128 stands for zero in the data rows.
Each row in the table below has a label, given by one hidden rule.
[140. 46. 126. 166. 157. 92. 123. 103. 199. 100. 94. 126. 121. 164. 55. 116. 115. 127. 114. 144. 137. 98. 171.
 95. 131. 142. 116. 118. 187. 116. 74. 104. 150. 152.] 5
[136. 71. 48. 151. 172. 121. 126. 86. 158. 115. 136. 135. 108. 137. 111. 110. 110. 108. 187. 105. 152. 160. 183.
 127. 97. 141. 85. 108. 123. 159. 63. 132. 106. 179.] 0
[213. 236. 63. 164. 166. 173. 158. 90. 255. 124. 118. 133. 144. 139. 31. 125. 171. 95. 141. 0. 193. 183. 192.
 170. 132. 180. 58. 83. 110. 217. 23. 138. 124. 91.] 1
[103. 123. 84. 92. 117. 128. 154. 209. 73. 81. 119. 131. 142. 123. 65. 129. 73. 161. 131. 107. 127. 133. 131.
 113. 92. 188. 125. 182. 112. 156. 97. 120. 119. 148.] 4
[94. 101. 136. 111. 96. 135. 145. 105. 30. 115. 152. 127. 131. 110. 46. 179. 125. 170. 137. 143. 128. 159. 110.
 133. 139. 185. 96. 143. 103. 84. 181. 153. 152. 113.] 4
[166. 86. 140. 138. 162. 76. 159. 212. 255. 157. 131. 142. 128. 109. 133. 107. 104. 134. 86. 24. 149. 93. 100.
 109. 126. 128. 147. 153. 146. 128. 161. 126. 112. 158.] 1
[65. 102. 14. 157. 151. 102. 101. 48. 242. 148. 105. 149. 117. 219. 126. 0. 82. 121. 169. 218. 133. 192. 139.
 91. 99. 125. 104. 143. 141. 144. 0. 76. 114. 190.] 0
[102. 56. 65. 108. 103. 190. 129. 185. 112. 136. 132. 163. 102. 141. 166. 68. 122. 137. 148. 212. 109. 139. 84.
 157. 134. 203. 161. 155. 174. 102. 149. 153. 139. 128.] 2
[187. 225. 196. 109. 105. 111. 178. 117. 63. 177. 117. 121. 131. 109. 78. 149. 239. 129. 114. 142. 124. 82. 139.
 153. 138. 54. 117. 54. 62. 182. 126. 154. 124. 158.] 2
[87. 125. 191. 101. 118. 121. 77. 148. 0. 124. 108. 122. 115. 138. 186. 230. 104. 84. 72. 224. 115. 62. 64.
 116. 161. 162. 135. 111. 139. 57. 204. 138. 104. 129.] 2
[178. 217. 116. 121. 128. 198. 127. 54. 36. 138. 150. 94. 113. 170. 198. 198. 204. 115. 85. 76. 72. 62. 130.
 152. 173. 52. 104. 41. 125. 148. 104. 156. 106. 161.] 4
[91. 38. 140. 126. 116. 71. 95. 181. 211. 101. 98. 159. 107. 107. 224. 129. 74. 156. 144. 120. 145. 128. 128.
 121. 114. 166. 139. 163. 160. 75. 88. 84. 140. 88.] 1
[145. 57. 108. 99. 118. 99. 134. 154. 76. 105. 134. 120. 102. 102. 172. 116. 59. 92. 120. 205. 117. 126. 105.
 151. 173. 144. 170. 154. 131. 93. 59. 144. 144. 111.] 2
[187. 229. 185. 140. 155. 182. 143. 132. 62. 128. 145. 95. 155. 125. 0. 166. 154. 150. 163. 76. 90. 119. 97.
 158. 83. 67. 90. 43. 92. 204. 93. 164. 131. 153.] 5
[59. 69. 159. 114. 96. 127. 121. 172. 97. 88. 116. 113. 102. 107. 255. 166. 3. 150. 66. 119. 102. 69. 18.
 123. 218. 237. 151. 142. 123. 16. 214. 123. 170. 112.] 4
[155. 206. 108. 101. 121. 178. 162. 171. 174. 95. 136. 138. 161. 108. 102. 187. 165. 158. 157. 74. 138. 134. 164.
 147. 157. 187. 92. 85. 76. 162. 149. 172. 120. 101.] 1
[103. 157. 214. 100. 58. 146. 135. 201. 93. 131. 133. 126. 145. 49. 235. 166. 65. 147. 96. 161. 68. 119. 68.
 148. 130. 215. 161. 95. 63. 111. 232. 160. 149. 96.] 4
[88. 82. 97. 107. 65. 125. 130. 172. 181. 111. 119. 149. 121. 68. 165. 173. 42. 132. 135. 169. 100. 161. 163.
 100. 129. 212. 159. 173. 116. 132. 113. 103. 149. 72.] 5
[97. 114. 48. 144. 137. 97. 138. 102. 145. 85. 128. 157. 130. 124. 100. 90. 127. 151. 129. 67. 153. 188. 162.
 142. 78. 160. 120. 152. 144. 152. 85. 116. 156. 129.] 5
[57. 84. 18. 182. 218. 97. 118. 86. 177. 147. 96. 149. 119. 241. 44. 116. 183. 114. 161. 154. 162. 192. 225.
 130. 98. 60. 112. 170. 196. 169. 31. 120. 110. 137.] 0
[197. 110. 30. 141. 179. 113. 145. 75. 218. 175. 116. 140. 128. 169. 0. 22. 216. 71. 173. 137. 173. 163. 227.
 123. 126. 109. 98. 196. 181. 136. 1. 95. 107. 169.] 0
[149. 189. 181. 108. 121. 64. 131. 140. 66. 111. 139. 107. 135. 162. 102. 139. 192. 113. 127. 115. 91. 103. 99.
 108. 98. 162. 152. 88. 128. 138. 133. 122. 127. 115.] 4
[130. 126. 150. 120. 131. 220. 102. 106. 28. 119. 130. 107. 134. 94. 206. 175. 75. 150. 108. 121. 91. 126. 65.
 139. 97. 114. 91. 88. 144. 154. 126. 129. 149. 125.] 4
[113. 67. 222. 111. 87. 134. 135. 105. 146. 126. 147. 130. 142. 157. 171. 103. 55. 132. 147. 84. 137. 98. 138.
 153. 136. 91. 131. 130. 157. 167. 124. 169. 144. 107.] 5
[146. 90. 161. 172. 147. 122. 128. 51. 129. 129. 113. 154. 86. 193. 146. 110. 229. 125. 104. 206. 101. 179. 163.
 100. 121. 0. 144. 138. 200. 199. 90. 99. 137. 143.] 2
[108. 53. 107. 147. 139. 142. 92. 107. 199. 169. 117. 162. 101. 193. 0. 0. 233. 103. 144. 180. 187. 102. 148.
 133. 48. 183. 144. 91. 200. 139. 116. 112. 124. 158.] 0
[104. 65. 84. 112. 112. 139. 148. 143. 141. 107. 116. 148. 121. 87. 156. 132. 106. 173. 106. 125. 101. 101. 110.
 121. 86. 255. 131. 148. 90. 101. 172. 115. 143. 101.] 5
[115. 172. 225. 101. 124. 148. 123. 133. 92. 124. 140. 109. 143. 153. 193. 162. 120. 130. 116. 202. 134. 53. 67.
 142. 121. 81. 193. 119. 113. 86. 168. 142. 96. 124.] 3
[154. 165. 246. 109. 25. 176. 74. 43. 5. 171. 123. 111. 135. 130. 226. 224. 147. 89. 55. 171. 83. 89. 39.
 130. 136. 62. 213. 70. 89. 82. 255. 146. 94. 169.] 2
[111. 176. 166. 119. 179. 120. 151. 101. 171. 142. 126. 138. 137. 117. 171. 134. 133. 114. 148. 45. 116. 141. 177.
 140. 117. 149. 116. 146. 166. 231. 82. 150. 135. 74.] 1
[166. 246. 63. 149. 188. 207. 157. 173. 154. 136. 187. 80. 157. 95. 0. 237. 192. 144. 119. 0. 101. 135. 174.
 193. 251. 127. 87. 53. 25. 225. 214. 208. 153. 132.] 5
[147. 77. 79. 130. 114. 128. 128. 115. 255. 146. 121. 182. 107. 154. 113. 46. 126. 118. 197. 161. 132. 163. 119.
 121. 89. 80. 120. 173. 198. 146. 99. 125. 121. 136.] 0
[146. 88. 92. 113. 99. 138. 151. 215. 108. 107. 141. 118. 133. 111. 255. 135. 43. 156. 117. 122. 131. 124. 98.
 128. 132. 186. 127. 193. 86. 174. 51. 110. 135. 116.] 4
[126. 83. 75. 138. 115. 82. 138. 126. 124. 122. 120. 116. 139. 145. 39. 119. 75. 150. 147. 53. 147. 211. 86.
 114. 146. 175. 122. 216. 115. 142. 106. 122. 150. 93.] 5
[177. 191. 187. 143. 112. 187. 106. 95. 133. 145. 112. 108. 133. 116. 100. 150. 99. 95. 93. 146. 94. 122. 110.
 113. 155. 136. 87. 71. 149. 89. 85. 164. 126. 159.] 3
[142. 201. 151. 125. 99. 160. 152. 241. 0. 142. 171. 121. 166. 61. 216. 185. 0. 135. 91. 198. 81. 108. 78.
 119. 195. 88. 150. 89. 116. 49. 255. 176. 109. 56.] 2
[130. 103. 255. 137. 162. 211. 94. 138. 9. 121. 112. 101. 132. 101. 255. 143. 160. 131. 69. 180. 87. 120. 21.
 117. 124. 17. 144. 108. 122. 135. 191. 110. 109. 126.] 2
[161. 101. 164. 138. 123. 140. 124. 107. 81. 129. 140. 138. 149. 124. 139. 192. 86. 114. 111. 27. 156. 65. 64.
 148. 135. 170. 123. 98. 92. 181. 151. 136. 112. 88.] 1
[101. 160. 239. 114. 120. 90. 73. 133. 46. 121. 125. 120. 119. 61. 255. 143. 177. 122. 73. 183. 86. 54. 119.
 124. 172. 94. 222. 80. 95. 94. 147. 153. 146. 107.] 4
[132. 137. 172. 127. 95. 111. 150. 167. 124. 125. 117. 104. 121. 163. 127. 158. 82. 123. 147. 137. 98. 158. 150.
 168. 112. 139. 127. 111. 127. 129. 194. 124. 129. 129.] 4
[140. 139. 91. 132. 110. 124. 134. 135. 194. 140. 140. 108. 146. 135. 151. 57. 153. 103. 122. 76. 91. 212. 233.
 131. 108. 75. 88. 69. 154. 169. 162. 140. 99. 108.] 0
[60. 87. 63. 102. 81. 68. 76. 189. 70. 108. 125. 129. 122. 139. 177. 70. 51. 122. 149. 164. 92. 89. 122.
 117. 119. 172. 143. 206. 114. 65. 123. 102. 156. 98.] 4
[192. 148. 212. 159. 131. 97. 143. 123. 191. 173. 154. 91. 168. 166. 103. 186. 191. 114. 139. 74. 162. 113. 130.
 161. 134. 107. 79. 89. 138. 182. 95. 157. 126. 167.] 1
[162. 103. 44. 136. 169. 110. 190. 140. 136. 69. 143. 119. 147. 108. 71. 106. 110. 105. 172. 102. 145. 134. 151.
 146. 169. 255. 118. 152. 118. 130. 151. 129. 142. 113.] 5
[89. 157. 59. 104. 157. 165. 156. 157. 184. 80. 130. 164. 143. 160. 173. 57. 117. 128. 119. 140. 115. 185. 171.
 124. 117. 217. 77. 165. 165. 99. 193. 89. 147. 138.] 5
[34. 80. 190. 157. 113. 90. 16. 43. 176. 169. 93. 164. 76. 133. 119. 42. 181. 105. 113. 255. 121. 133. 132.
 82. 45. 97. 158. 200. 173. 76. 138. 95. 115. 187.] 3
[218. 153. 91. 202. 236. 82. 90. 0. 255. 190. 133. 130. 124. 183. 0. 104. 255. 95. 185. 87. 213. 189. 240.
 126. 71. 76. 52. 91. 135. 209. 0. 112. 56. 193.] 0
[30. 70. 137. 96. 69. 93. 71. 210. 131. 90. 109. 135. 111. 90. 255. 157. 60. 144. 96. 207. 116. 108. 55.
 111. 159. 150. 181. 176. 110. 65. 197. 146. 147. 76.] 2
[169. 98. 183. 161. 147. 224. 171. 138. 189. 172. 157. 131. 135. 128. 39. 145. 194. 109. 163. 129. 125. 91. 141.
 117. 98. 63. 132. 80. 72. 183. 87. 118. 93. 147.] 0
[140. 112. 75. 91. 102. 133. 166. 65. 127. 77. 130. 130. 145. 82. 233. 138. 9. 168. 140. 184. 97. 82. 150.
 134. 154. 192. 134. 169. 108. 78. 151. 121. 150. 111.] 4
[121. 184. 104. 150. 147. 126. 138. 102. 175. 133. 128. 149. 131. 83. 189. 152. 146. 120. 137. 43. 149. 165. 122.
 123. 124. 85. 104. 164. 156. 186. 106. 118. 132. 126.] 1
[152. 72. 160. 119. 115. 100. 116. 205. 142. 143. 138. 109. 128. 164. 191. 152. 139. 144. 125. 63. 94. 70. 91.
 120. 148. 162. 140. 82. 136. 139. 183. 89. 136. 127.] 5
[179. 188. 121. 116. 133. 147. 153. 176. 136. 56. 138. 137. 141. 87. 113. 152. 114. 123. 159. 29. 121. 137. 175.
 142. 171. 253. 123. 73. 80. 179. 221. 161. 129. 95.] 1
[79. 46. 141. 165. 147. 61. 88. 7. 35. 193. 103. 149. 99. 201. 188. 117. 202. 100. 119. 221. 129. 71. 134.
 93. 65. 0. 148. 57. 151. 37. 3. 109. 96. 192.] 3
[77. 47. 227. 86. 52. 82. 113. 190. 11. 134. 115. 151. 107. 122. 246. 132. 141. 170. 69. 248. 84. 92. 20.
 108. 139. 208. 181. 113. 110. 61. 208. 129. 144. 119.] 2
[88. 141. 205. 112. 91. 129. 99. 95. 103. 153. 136. 100. 87. 70. 197. 194. 165. 119. 110. 191. 106. 88. 70.
 124. 147. 140. 135. 109. 90. 84. 204. 129. 115. 128.] 3
[79. 40. 128. 186. 159. 51. 99. 104. 177. 105. 101. 165. 85. 204. 149. 47. 128. 122. 130. 216. 171. 176. 175.
 96. 78. 69. 181. 133. 202. 77. 69. 99. 109. 174.] 3
[133. 178. 226. 103. 55. 168. 118. 160. 152. 156. 136. 102. 133. 97. 151. 189. 156. 149. 114. 140. 101. 92. 64.
 128. 141. 120. 143. 100. 74. 80. 177. 131. 135. 103.] 5
[164. 179. 209. 156. 123. 104. 146. 105. 206. 157. 134. 145. 108. 131. 0. 144. 68. 92. 109. 101. 86. 115. 128.
 112. 95. 94. 135. 172. 199. 177. 114. 118. 90. 153.] 0
[50. 81. 90. 152. 104. 141. 69. 206. 92. 139. 113. 132. 102. 142. 197. 109. 130. 131. 136. 161. 133. 124. 161.
 116. 120. 70. 145. 102. 147. 63. 69. 93. 110. 175.] 3
[149. 133. 218. 123. 81. 134. 135. 189. 189. 111. 137. 98. 147. 129. 161. 183. 115. 121. 103. 157. 144. 175. 92.
 160. 163. 232. 124. 103. 106. 87. 255. 123. 118. 138.] 0
[148. 188. 192. 107. 90. 153. 140. 227. 81. 128. 136. 109. 148. 149. 151. 247. 138. 147. 120. 104. 105. 79. 57.
 152. 184. 133. 121. 103. 90. 143. 114. 126. 120. 98.] 4
[149. 76. 0. 97. 193. 151. 205. 209. 192. 100. 141. 182. 170. 63. 24. 128. 67. 152. 135. 72. 155. 255. 128.
 156. 151. 255. 68. 191. 129. 131. 53. 158. 164. 104.] 5
[92. 91. 54. 165. 190. 74. 116. 107. 255. 135. 132. 197. 112. 161. 0. 54. 81. 116. 185. 153. 190. 168. 200.
 123. 53. 35. 82. 182. 222. 188. 0. 68. 150. 155.] 1
[132. 125. 111. 108. 97. 117. 111. 118. 66. 134. 118. 134. 133. 120. 143. 173. 83. 109. 118. 119. 162. 97. 101.
 120. 169. 117. 92. 129. 138. 127. 147. 122. 151. 143.] 4
[109. 108. 57. 152. 134. 133. 89. 58. 77. 177. 116. 131. 70. 175. 157. 83. 190. 85. 150. 181. 169. 216. 104.
 101. 69. 34. 143. 127. 221. 120. 124. 103. 101. 155.] 3
[119. 145. 101. 168. 169. 111. 101. 104. 67. 167. 100. 157. 130. 130. 141. 66. 176. 109. 147. 151. 163. 165. 169.
 121. 114. 125. 132. 107. 133. 203. 88. 119. 112. 168.] 2
[106. 187. 255. 68. 96. 190. 165. 194. 49. 118. 162. 104. 142. 74. 179. 212. 96. 147. 73. 143. 73. 76. 69.
 150. 207. 165. 189. 99. 17. 152. 157. 171. 122. 97.] 2
[85. 73. 75. 94. 101. 126. 94. 87. 61. 113. 106. 101. 113. 53. 122. 84. 171. 138. 83. 193. 130. 16. 0.
 101. 142. 72. 218. 84. 184. 144. 196. 82. 93. 154.] 3
[130. 126. 169. 107. 112. 186. 151. 182. 17. 135. 148. 110. 142. 88. 108. 162. 66. 125. 109. 60. 137. 135. 73.
 144. 183. 109. 125. 122. 62. 111. 161. 156. 141. 126.] 4
[159. 146. 136. 130. 162. 69. 50. 0. 117. 145. 107. 135. 90. 191. 72. 101. 255. 79. 126. 193. 174. 145. 143.
 90. 51. 0. 133. 119. 209. 80. 105. 86. 87. 170.] 3
Which label does each new row get?
[156. 107. 43. 173. 161. 92. 116. 45. 255. 152. 109. 175. 103. 198. 118. 77. 234. 101. 162. 161. 173. 211. 137.
 117. 57. 68. 96. 148. 174. 120. 13. 95. 106. 128.] -> 0
[88. 148. 185. 123. 102. 141. 133. 128. 126. 137. 125. 127. 138. 147. 69. 91. 93. 119. 170. 92. 146. 136. 139.
 123. 117. 100. 129. 103. 133. 100. 110. 151. 137. 135.] -> 5
[100. 126. 156. 102. 126. 105. 123. 111. 64. 149. 103. 132. 109. 117. 135. 112. 96. 145. 133. 180. 103. 156. 182.
 115. 131. 215. 152. 137. 160. 94. 155. 101. 129. 131.] -> 2
[65. 101. 212. 116. 99. 79. 98. 158. 86. 95. 113. 163. 120. 130. 255. 63. 72. 143. 83. 216. 96. 64. 116.
 103. 138. 56. 133. 128. 151. 29. 209. 106. 152. 162.] -> 2
[150. 255. 234. 99. 129. 189. 75. 1. 74. 132. 158. 96. 104. 159. 159. 144. 246. 91. 105. 130. 100. 0. 73.
 119. 156. 0. 140. 56. 118. 85. 50. 130. 85. 177.] -> 3
[114. 128. 62. 134. 158. 102. 148. 93. 116. 142. 106. 137. 122. 126. 201. 84. 104. 127. 156. 93. 126. 106. 92.
 112. 123. 158. 134. 124. 120. 123. 107. 125. 146. 117.] -> 5
[118. 218. 151. 77. 88. 162. 97. 178. 131. 133. 141. 104. 134. 159. 165. 144. 183. 96. 72. 84. 114. 99. 38.
 131. 122. 59. 135. 38. 94. 95. 119. 122. 96. 134.] -> 0
[220. 202. 84. 175. 169. 166. 74. 35. 109. 172. 129. 121. 130. 173. 58. 107. 255. 98. 141. 233. 174. 83. 176.
 117. 80. 56. 124. 93. 216. 120. 0. 136. 81. 192.] -> 3
[134. 134. 40. 168. 141. 108. 138. 113. 164. 158. 127. 128. 148. 125. 110. 175. 142. 112. 170. 89. 120. 158. 171.
 130. 69. 108. 120. 190. 132. 100. 102. 137. 142. 145.] -> 5
[28. 60. 111. 143. 131. 91. 127. 196. 112. 90. 115. 165. 136. 83. 214. 94. 29. 182. 178. 157. 114. 132. 114.
 122. 132. 255. 151. 185. 118. 102. 165. 110. 160. 79.] -> 4
[150. 151. 236. 105. 128. 204. 108. 75. 178. 157. 152. 104. 160. 133. 76. 177. 115. 119. 148. 37. 128. 152. 184.
 128. 139. 86. 97. 60. 180. 194. 91. 168. 122. 161.] -> 1
[198. 115. 45. 163. 123. 119. 102. 0. 253. 130. 132. 123. 112. 218. 84. 136. 210. 61. 146. 170. 152. 170. 191.
 129. 40. 97. 128. 126. 175. 153. 104. 105. 92. 185.] -> 0
[126. 144. 121. 103. 111. 130. 155. 172. 117. 92. 141. 98. 147. 133. 59. 141. 148. 166. 155. 103. 145. 137. 130.
 109. 177. 229. 110. 174. 101. 202. 186. 138. 145. 117.] -> 5
[111. 144. 179. 117. 98. 116. 112. 104. 0. 111. 140. 117. 117. 124. 29. 88. 189. 119. 108. 143. 125. 74. 124.
 119. 145. 191. 162. 97. 103. 117. 165. 129. 163. 119.] -> 4
[172. 163. 200. 93. 154. 222. 127. 172. 52. 101. 147. 57. 152. 92. 91. 218. 112. 120. 70. 165. 90. 92. 55.
 133. 101. 151. 142. 45. 61. 155. 254. 165. 122. 107.] -> 2
[192. 255. 210. 122. 71. 255. 166. 189. 0. 158. 159. 40. 183. 118. 44. 255. 255. 112. 45. 77. 116. 61. 122.
 176. 245. 140. 148. 7. 49. 230. 208. 188. 107. 125.] -> 4
[127. 94. 145. 84. 119. 148. 134. 205. 43. 101. 152. 131. 145. 32. 196. 181. 120. 102. 117. 185. 132. 84. 111.
 152. 223. 154. 150. 138. 92. 168. 155. 168. 166. 108.] -> 4
[118. 99. 160. 140. 148. 113. 107. 33. 129. 147. 126. 132. 115. 171. 0. 148. 255. 92. 140. 168. 156. 98. 226.
 135. 63. 39. 88. 113. 110. 150. 74. 90. 103. 120.] -> 3
[130. 94. 194. 127. 173. 74. 63. 9. 158. 128. 104. 109. 95. 129. 115. 75. 187. 133. 94. 255. 140. 135. 159.
 113. 20. 44. 137. 128. 136. 96. 124. 125. 138. 144.] -> 2
[127. 140. 163. 124. 105. 118. 132. 103. 56. 183. 131. 96. 110. 184. 153. 189. 153. 107. 128. 174. 138. 31. 142.
 125. 84. 77. 119. 83. 168. 73. 119. 85. 118. 168.] -> 2
[182. 168. 43. 155. 159. 132. 189. 45. 255. 168. 109. 125. 107. 180. 0. 97. 190. 79. 154. 78. 164. 161. 160.
 109. 80. 0. 66. 80. 113. 177. 129. 126. 126. 122.] -> 1
[133. 143. 132. 111. 101. 170. 138. 247. 69. 73. 148. 112. 163. 69. 181. 156. 0. 140. 102. 152. 77. 160. 19.
 153. 112. 118. 134. 123. 66. 108. 247. 147. 182. 67.] -> 4
[126. 31. 0. 202. 114. 0. 110. 70. 229. 108. 132. 169. 131. 138. 116. 0. 100. 166. 122. 165. 140. 163. 225.
 97. 24. 147. 77. 172. 200. 116. 0. 119. 102. 70.] -> 0
[91. 15. 44. 150. 204. 29. 104. 51. 246. 162. 111. 162. 96. 180. 160. 25. 108. 138. 155. 199. 206. 114. 176.
 93. 77. 52. 96. 174. 184. 54. 46. 82. 110. 167.] -> 0
[85. 69. 162. 133. 132. 107. 129. 87. 219. 113. 135. 157. 105. 103. 139. 129. 138. 125. 171. 135. 134. 128. 135.
 110. 108. 157. 110. 156. 128. 116. 146. 91. 118. 108.] -> 0
[91. 160. 141. 106. 98. 151. 106. 59. 107. 142. 110. 115. 131. 176. 191. 162. 107. 140. 98. 192. 121. 84. 57.
 120. 120. 130. 196. 142. 119. 115. 212. 148. 99. 145.] -> 3
[82. 111. 152. 140. 122. 102. 129. 175. 91. 101. 119. 142. 138. 140. 203. 124. 91. 126. 146. 135. 111. 69. 98.
 112. 100. 203. 150. 126. 132. 76. 176. 115. 136. 85.] -> 4
[238. 217. 240. 86. 92. 232. 125. 61. 108. 129. 162. 77. 178. 67. 127. 254. 185. 67. 96. 27. 78. 63. 121.
 156. 172. 119. 145. 46. 30. 206. 218. 194. 110. 124.] -> 1
[151. 187. 245. 120. 161. 195. 148. 101. 156. 137. 143. 98. 170. 154. 57. 186. 177. 115. 100. 50. 143. 152. 207.
 134. 145. 96. 104. 58. 153. 224. 120. 180. 123. 163.] -> 1
[106. 160. 190. 127. 150. 117. 86. 109. 141. 172. 122. 113. 109. 114. 109. 148. 137. 116. 149. 222. 145. 77. 151.
 117. 135. 107. 141. 108. 131. 118. 133. 106. 98. 142.] -> 3
[98. 113. 110. 155. 163. 133. 168. 233. 155. 110. 134. 143. 146. 116. 114. 74. 2. 128. 182. 101. 159. 220. 183.
 153. 114. 149. 81. 182. 127. 217. 71. 149. 154. 117.] -> 5
[158. 118. 195. 131. 114. 197. 64. 59. 82. 174. 116. 120. 103. 131. 28. 184. 239. 121. 112. 130. 113. 112. 189.
 115. 122. 0. 140. 95. 128. 38. 119. 119. 84. 145.] -> 3
The hidden rule looks at only part of the columns. Which column or columns, counting from 0, in order?
8 19 32
